Rotation paths and how fast each direction turns (degrees a step):
Each turn is a multiple of 5 degrees from 10 to 175, or 0.
Each row of a path follows its step; steps can be skipped.
Path 1:
step 0: 25; -5; 43; 61; -110; -85; 312; 4; 357; -45; -64; -327; -213; -6; -297; -114; -115; -62; -427; -367; 161; -176; -20; -89; 56; 1; 196; -322; 414; -368; -239; 299
step 1: 14; 194; -182; 325; 44; -306; 362; 87; 329; 124; 36; 330; -289; 247; -100; -445; 52; -75; -45; -98; -113; 193; -192; 57; -236; -215; 121; -374; -332; 26; 66; 174
step 3: 94; 73; -53; -534; -232; -126; -252; 219; -267; 329; 235; -216; -122; -178; 358; -41; -38; 232; 106; 93; 49; 37; 47; -328; -133; -153; -207; -525; -48; -128; 92; 123
step 4: -260; -304; 20; 277; -82; 59; 77; -170; -260; -155; -66; -427; -183; 142; 293; -158; -31; 7; 241; -70; 183; 70; -152; -227; -10; -372; -149; -352; 402; -158; -365; -70
step 5: 315; 209; -77; 390; -208; 250; 145; 123; 166; -91; -36; 205; -65; 341; 391; -94; 244; -202; 137; 27; -54; -221; 87; -77; -181; -36; -313; -39; -84; -1; -602; 194
step 6: 333; -196; -125; 305; -411; 305; 309; 134; 120; 373; 107; -241; -67; 209; -328; 227; 109; 289; 64; -13; 172; -251; 45; -235; -118; 148; 64; 138; -145; 316; 17; 37
step 7: 255; 238; -139; 95; -252; 9; -76; -76; -51; 267; -45; 78; -132; -207; 118; 416; -203; 281; -186; -90; -47; 48; -443; -191; 387; -390; 74; -198; -322; 292; 75; -65
step 8: -97; -178; 208; 186; -100; -289; 206; -216; -266; 350; 185; 140; -123; -57; 269; -65; -270; 185; -145; -85; -258; -89; 37; -105; 556; -166; 76; 190; 428; -76; -186; 188
step 9: 199; 442; 140; -150; -20; -308; 300; -61; 178; -186; 224; -50; -110; 419; 36; -97; -221; -80; -279; 91; -52; -535; -81; -120; 57; 3; -237; -160; 294; -188; 33; 305
step 10: -36; 74; -226; 10; -123; -5; 547; 164; 165; 21; -148; -127; -53; 530; -266; -429; 146; 263; -63; 79; -163; 90; -27; 77; -43; -279; -48; -181; 221; 264; 321; -238
Speeds:
-3; -71; -56; -56; 52; -20; -75; 74; -20; 15; 41; -52; -31; 19; 3; -100; 53; -42; -5; 242; 10; 73; -34; 37; -84; -33; -145; -46; 84; -3; -11; -63 : 45
9; -18; -11; -4; 20; 42; -75; -58; -111; 16; -115; 14; 43; 6; 49; -145; -27; 11; 43; -39; 90; 9; 101; 15; -169; 26; 90; -152; -37; -11; 23; 84 : 35
108; -83; -45; 48; 81; -3; 64; -62; -115; -77; 5; 19; -83; -12; -75; 130; -121; -88; 39; -46; 29; 4; -77; -30; -91; 77; -35; -18; 123; 25; 58; -23 : 160
-14; -59; -3; -89; 61; -182; -79; -111; -41; -12; 159; 58; 39; -10; 22; -48; -47; 73; -17; -13; -22; -72; -19; -111; -53; -57; 44; 50; -44; 110; -36; -33 : 65
74; 13; -18; -43; -53; -19; -77; 112; -33; 98; 7; -6; 14; -35; -23; -56; -20; 22; -41; -38; -82; -106; 17; -55; -51; 228; -24; 94; 67; -101; -77; 26 : 120
-7; -166; 75; 18; -5; 41; -46; -38; -30; 52; -10; -71; -71; 74; -135; -41; 70; -10; -1; -21; -10; -71; 101; 24; 91; -25; 135; -9; 94; 9; -29; -137 : 175
144; -21; -114; 112; -81; 3; -23; 24; -9; -36; 98; 79; 50; -73; -46; -24; 123; 110; 20; 17; 21; -9; -19; 64; -13; 14; 48; -3; -60; -34; 160; -85 : 80
